In the data rows, 128 means zero.
Some points, one per row:
[105 130 107 143 133 138 160 138 121  90 141 160 160 126 112 146 134 108 112 122]
[104 185 151 155 148 144 124 135 114 110 120 136 168 129 115 130 143 162 102 117]
[105 189 103  99 108 170 131  86 152  98  86 130 248 140  43 125 204 126  72  22]
[137  81 166 126 144 120 125 157 116 162 126  96  98 116 176 143  89 150 164 157]
[148 121  89 167 106 140 130 138 158 145 138 114 167  85 113 157 109 114  85  87]
[145 116 154 128 147 133  94 109  88 174 143 120  49 152 120 145 115 156 161 151]
[102 232 129 169 112 156 152  71 100  52 134 197 147 117  90 184 182 148 100  94]
[106 164 121 145 121 129 118  92  75 130  80 185  98 120 124 136 170 139 120 149]
[154 112 161 105 132 131 141 154 140 150 139 138 137 116 153 151 108 136 143 108]
[ 99 207  98 146 128 118 138  81 112 121  62 155 104 174  72  65 236 123  98 150]
[156  56 109 123 114 132 127 134 134 130 192 132  96  93 143 193  63  95 149 122]
[120 101 105 125 140 131 156 158 127 135 140 108 144 116 132 133  97 101 112 118]
[137  81 107 117 139 149 127 145 134 188 116  91 116 124 159 115 105 114 114 135]
[139 172 103 141 137 136 169 121 132 143 147 158 145 145  74 139 166  93  95 102]
[124 127 176 114 136 107 135 135  88 103 125 128  90 150 131 126  98 158 175 185]
[121 165 130 148 129 144 158 118 107  80 102 196 173 131  75 146 183 137 116  90]
[119 106 168 146 146 114  96 132 103 113 152 113 106 175 130 110 128 182 164 177]
[112  98  92 150 147 159 165 152  97 121  93 134 181 123  63 134 121 110  91 111]
[200  27 167  99 143 120 145 159 116 189 171 150  58 109 172 181  56 118 195 154]
[120 243 166 183 170 135 137 104  68 115 137 173 111 154  99 116 163 189 110 155]
[103 255 153 192  89 118  88 119 150  82  88 136 160 156  51  81 206 165  88 123]
[113 255 158 169  88 107  68 127 170  81 111 103 160 166  62  78 176 157 105 128]
[ 91 238 131 151 169 140 148  91  66  99  92 171 132 186  69  84 201 150  93 170]
[ 90 185  79 166 106 138 167 125 136  71  98 165 192 109  84 124 169 102  69 104]
[133 139 107 146 130 129 160 138 109 122 114 138 139 121  94 125 117 110 101 136]
[160  37 127  79 134 104 136 166 138 163 165  68  82 109 163 145  25  84 162 144]
[108 165 104 156 100 155 145  90 134  81 134 173 131 107 126 181 164 118 110  99]
[106 139 140 100 135 101 116 149 134 102 121  88 152 148 142  81 133 136 129 134]
[108 183 147 132 178 140 134 103  78 129 125 152 102 179 107 110 169 155 125 161]
[120 130 116 125 117 126 134 101 116 102 117 137 105 134 105 118 135 116 133 144]
[127 200 166 138 129 104 136 101  93 100 146 164  86 123 156 149 123 168 143 164]
[113 117 118  88 128 105  62 133 196 131 137  61 164 142 161  79 134 135 129  88]
[145  40 119 101 121 156 125 110 133 145 180 131  90  83 221 211  66 110 159 126]
[105 109 115 114 153 159 131 109 122  82 135 152 171 170 107 130 148 139 123 118]
[123 209 114 121  81  96  87 119 168 134  93  80 130 136 136  78 131 125 111 160]
[119 156  79 155 114 146 143 133 155 137 134 123 172 108 114 143 129 114  71  87]
[153  65 130  91 162 112 135 142 105 190 120 101  68 123 193 120  75 119 157 189]
[125 105  95 109  97 147 108 152 156 142 122  92 162 108 112 134 111 111 102  76]
[132 136 106 141 170 112 180 151 101 117 106 158 170 131 127  82 128 114  95 172]
[ 92 129  71 141 146 194 149  89 141 102 144 155 189 134  90 152 178 114  79  58]
[118 187 128  92 100 138 129  96 190 112 140 106 146 103 172 138 136 110 115  87]
[ 72 251  91 142 132 110 113 120 178  80  88  91 241 156 101  39 212 143  46  84]
[117 161 103 149 153 172 152 106  94 147 119 180 138  91 155 182 138 122  86 107]
[ 88 210 122 130 131 140 141  85 100  92  85 168 147 137 120 122 183 143  97 126]
[161   0 112 118 143 115 133 179 136 155 174 107 114 131 129 136  81  87 161 138]
[107 171  82 161 107 163 126  91 126  93 112 162 163 121  71 140 168 116  85  84]
[153  96 177  99 130  84 124 143 142 150 140 128  87 157 166  95 130 139 181 167]
[105 223 155 131 105 132 123  91  99  93  90 134 131 140  85 125 176 163 114 118]
[125  92 110 154 116 132  54 150 175 179 179  82  77  80 203 162  85 147 132  96]
[132  90 174 118 154 134 117 154 131 138 166 114 126 122 188 154  89 162 159 135]
[128  75 156 117 140 130 147 141 114 119 136 137  95 128 153 147 114 131 170 151]
[185  54 132 109 138  94 126 176 177 195 181  73  67  87 176 134  28  96 158 136]
[155  73 188  84 140 103 133 148 118 145 155 120  76 146 170 129  90 143 194 167]
[146  90 159 104 109 120  92 102 117 151 128 110  56 148 130 134 132 145 183 147]
[ 89 214 129 135 144  92 149 144 132  40 100 114 216 175  61  69 170 133  88 122]
[163  44 132 114 124 124 133 158 133 160 140 106 107 110 148 143  63 112 153 138]
[134 103 149 144 126 116 130 143 132 152 167 111  69  90 194 162  84 135 149 143]
[106 174 140 148 156 125 137 100  87 108 119 187 114 182  83  98 214 150 135 149]
[104 163 156 145 144 130 146  99  88  71 129 178 109 132 125 151 163 154 145 139]
[ 98  95 128 101 133 154 135 100 141  67 129 147 180 151 139 141 153 131 138 110]
[123 163 143 176 130 123 114 106 102 155  83 133 101 131 123 107 159 159 126 154]
[146 105 188  74 138 112 125 134 109 161 134 112  85 167 141 119 138 143 188 135]
10 more points follow, each with its number after it:
[151  76 180  76 111 128 102 116 123 145 149  95  61 129 159 167  97 148 194 127] 0
[100 187 112 160 117 146 116  84  98 127  74 165 125 111 118 126 183 139  94 120] 1
[ 87 227 152 163 173 128 142 127  88 131  71 149 165 188 103  62 194 171  95 167] 2
[140 130  52 142 105 164 172  85 166  99 104 157 183  74  76 159 149  74  74  53] 3
[127 124 128 160 133 120 132  94 102 118 125 159  66 149 110 119 160 139 148 171] 4
[166  32 149 146 102 112  44 103 140 140 171 135  68 164 146 119 128 134 201 159] 5
[ 85 168  97 141  87 137  79 125 156 101 132  83 114  97 117 146 117 135 102 104] 6
[169  67 164  83 112 116  85 112 138 163 135 105  70 129 155 133 107 145 186 135] 7
[134 109 140 158 135 103  81 161 155 136 141  93 137 127 110 103 108 147 133 113] 8
[125 172 100 117  90 133  85  94 167 129 116 100 142 124 111  95 140 121  98  97] 9
Which of these numbered points is nearest to each point below, ignoring the direction in which the first points spread most? Its number follows each.
[160  68 131  81 105 101  71 131 171 171 173  61  85 114 197 118  55 115 160 150] > 9
[137  85 137 148 132  96  76 162 146 150 148  81 111 133 124 107 104 147 150 129] > 8
[108 195 102 167 130 104 134 141 161  84 121 133 236 147  85  78 167 136  66 109] > 8
[120 232 187 151 133 159 130  96 114 105 139 135 114 142  69 176 171 159 131  82] > 0
[153  73 144 145 145 105 132 112 105 140 148 155  37 146 149 131 126 140 182 192] > 4
[119 128 127 142 122 146 113  99 101 148 107 159  94 103 148 153 144 136 126 123] > 1
[170 135 152 153 135  94 139 101  97 127 129 191  82 158  98 108 173 144 163 173] > 4
[156  58 137 166 109 118  61 100 128 117 174 146  89 168 120 125 133 136 180 162] > 5
[211  11 171 121 170 102 180 149 110 170 211 165  51 138 195 163  69 127 204 207] > 4
[ 59 241  69 170  91 154  87 104 157  84 111 104 161 104  78 132 170 143  52  80] > 6
[150 110 180 108 130 148 133 122 176 143 200 128  84 101 208 194 105 135 171  96] > 0
[ 94 206 134 109  95 138 133  78 113  84  81 129 137 133  78 137 185 144 109 101] > 0
[122 113 179 135 179 122 134 150 105 166 126 135 108 172 162  99 140 166 158 172] > 2
[124 129 153 105 106  92 108 125 142 103  83 144 134 148 141  70 144 136 155 147] > 7
[104 203  86 134 101 147  97  89 145 114 105 106 163 132  85  89 157 126  71  97] > 9
[161 101 113  72 101 112  37 111 174 155 132  84 155 151 126  66  90 102 137 115] > 9
[156  80 152 158  96 105  41  96 157 114 169 132 100 172 148 106 148 149 182 157] > 5
[116 152 116 192  96 137  66  78 127  88 130 176 131 169 102  99 198 148 126 142] > 5
[161 152 138 146 128 134 114 108 118 124  94 178 172 175  50  83 193 135 119 112] > 7
[ 78 238 108 168 114 139 104 125 135 114 130  90 125  95 131 147 121 139  72 112] > 6
[ 86 210 118 186 186 112 202 155  90 116  71 144 173 141 113  76 164 159  71 181] > 2
[128  65 101 109 133 175 156 130 167 159 144 118 149  80 166 208 111  93 118  40] > 3
[150  32  63 120 126 151 179 118 169 132 143 135 138  83 108 175 110  61 115  83] > 3
[188  57 127  83  91  98 105 144 213 173 198  77 105  85 211 142  48  93 164 115] > 9
[ 81 216 167 148 174 122 180 159  73 115  61 147 162 157  85  94 175 154 108 136] > 2
[107 158 134  89 121 123 160 106 111  68 116 150 137 143 107 127 140 116 132 139] > 0
[135  39 158 129 134 128  99 139 104 153 179  87  50 113 163 185  69 145 189 143] > 0
[143  48 104  76  95 133  76 137 173 158 148  74 136 128 148 118  92 102 142 101] > 9
[ 99 190 108 161 111 157 128  81  95 116  92 185 127 104 111 152 180 133  90 107] > 1
[135  59 128 144 137 150 156 127  94 184 171 161  28  61 213 211  71 102 154 156] > 1
[181  41 116  75 108 117 148 170 221 176 151  93 122  62 192 158  63  74 160  69] > 3
[148  32  92  95 116 141 132 154 186 162 151 100 145 101 167 150  98  87 132  77] > 3
[134 121 177 129 175 123 139 150 107 180 131 133 107 172 164 100 142 161 153 166] > 2
[112  98 109 127 102 143  60 131 168 140 168  75  89  92 156 173  88 143 136  94] > 6
[ 82 244 104 180 105 126  96 121 131 115 123 105 126 109 104 125 146 150  70 119] > 6
[ 89 231 164 138 161 127 162 134  78 112  68 142 164 175  82  77 187 157 102 140] > 2
Here are 10 other points, each followed by its number:
[203   0 104  72 112 128 103 114 176 159 151 130 122  88 206 151  48  86 191 106] 0
[106 140 148 154 183 106 187 174 101 135 112 129 126 131 145 109 118 152 124 182] 1
[118 106  65 172 124 174  84  85 161 115 132 145 166 119 119 128 156 113  92  84] 2
[100 178  99 104 123 116  73 116 193 107 111  81 210 139 129  64 164 135  91  67] 3
[124 128 142 147 116 119 106  95 114 107 125 155  74 137 134 126 146 148 158 161] 4
[201  93 153 122 107 109 157 131 116 148 135 191 105  92 119 178 123 123 166 103] 5
[186   0 131  91 102 100  85 124 170 155 170 111  75 153 139 112 101  89 203 134] 6
[118 100 149 160 129 127 130 150 132 103 195 126 114 118 155 173 102 137 150 131] 7
[110 107 160 132 124 121 142 150 111 142  84 119  99 118 151 140 127 139 156 152] 8
[126  81 143  98 126 121  85 147 169 145 166  72 119 123 188 128  99 137 154 113] 9
The same question for these:
[ 52 209 116 184 139 140 130 133  97 108  17 111 175 146  83  79 197 162  78 143] > 8
[206  35 165  91 125 122  84 131 149 178 153 130 108 174 114 109 124 129 192 120] > 6
[ 96 199 142 136 126 122 150 117 106  87  78 147 152 150  75  90 179 143 113 133] > 8
[141 127  93 108 100 120  91 131 196 107 126  92 219 131  99  81 142 107  96  67] > 3
[161  28 105 132 116 151  80 110 165 166 164 119  93 114 150 162 109 111 159  93] > 2
[133 129  93 134 101 129 100  94 134  89 105 145 185 162  64  83 157 106 115 118] > 6
[ 75 225  95 162 163 130 179 133  79  73  79 146 187 147  69  77 163 124  58 162] > 1
[179  46 152  89 131 137 141 140 114 166 158 151  74 117 142 193  94 120 181 121] > 5
[124 156 112 136 166 105 173 148 106 122 108 141 165 142 122  71 144 113  95 168] > 1
[110 194  90 166  94 119 117  98 150  69  93 158 186 149  74  69 184 108  84 127] > 6
[148  55 102 163  91 145  62 124 151 148 124 114  81 101 133 163  91 119 147 120] > 2
[176  76 151 106 125 131 135 134 101 170 149 158  63 117 126 183 114 125 169 124] > 5
[ 94 138  70 174 104 143  89 133 164 119 107 115 171 124  93 114 146 115  73  97] > 2
[139 123 150 149 132 139 171 137  98 104 130 182 121 124  95 180 150 125 151 110] > 5
[133 179 128 127 119 135 152 107 100 110  99 175 134 133  67 141 165 130 113 114] > 5
[200  40 179  88 161 112 208 145  76 150 125 169  81 128 128 158  54 104 198 182] > 5
[140  56 165  94  94 148  90 126 130 123 118 102 146 148  90 166 139 151 179  93] > 6
[118  46 137 119 142 143 121 130 133 112 183 133  95 128 177 170  97 121 172 133] > 7
[ 84  93 110 129 142 151 149 126 115 101  93 120 140 120 169 145 121 124 120 151] > 8
[156  54  82  60  79 114 113 123 207 100 169  93 179 109 120 125 102  71 134  67] > 0
[146  59 139 107 146 136 142 167 112 162 128 104 125 138 124 131 105 123 149 136] > 8
[134 118 125 154 123 129 145 132 120 107 149 165 111  91 171 179  86 119 136 150] > 7
[152  97 158 102 126 158 146 132 167 141 225 130 106 110 173 203  92 120 157  81] > 7
[ 98 183 134 116 121 123 115 132 153 106 124  93 160 137 135 102 148 134 108 113] > 9
[154  52 153 100 123 101 107 116  88 181 156 168   0 120 197 156 114 136 204 187] > 4
[141 114 174 113 128 113  90 109 115 126 158 132  75 147 165 127 113 172 179 167] > 4
[144  28 180 115 172 143 168 172 105 177 147 119  70 130 174 182 117 137 191 136] > 8
[137 143  71  88  73 144 119  97 201  96 183 127 149  88 154 137 113  80  97  77] > 0
[118 185  82 201 115 138 162 132  97  92 125 150 158  92  68 163 127 120  68 127] > 7
[171  85 180  92 169 113 160 165 145 151 215 126 123 151 155 163 103 140 175 109] > 7
[129 137 178 122 136 108 108 108  85  92 149 146  90 159 143 121 120 171 174 178] > 4
[140 168 130 158 102 112  85  80 137 121 124 154 103 149 110  97 160 142 131 136] > 4
[169  45 115 111 126 146 124 125 150 184 179 139  79  95 191 185  85 108 154 109] > 2
[ 98 165 129 136 131 141 133 134 109 102 137 117 154 128 106 132 121 133 101 120] > 7
[146 141 148 122 138 123 140 142 121 162 128 117 117 130 122 125 127 138 127 137] > 8
[112 147 128 157 119 120 105  90  73 142  87 187  60 125 138 123 166 152 142 175] > 4
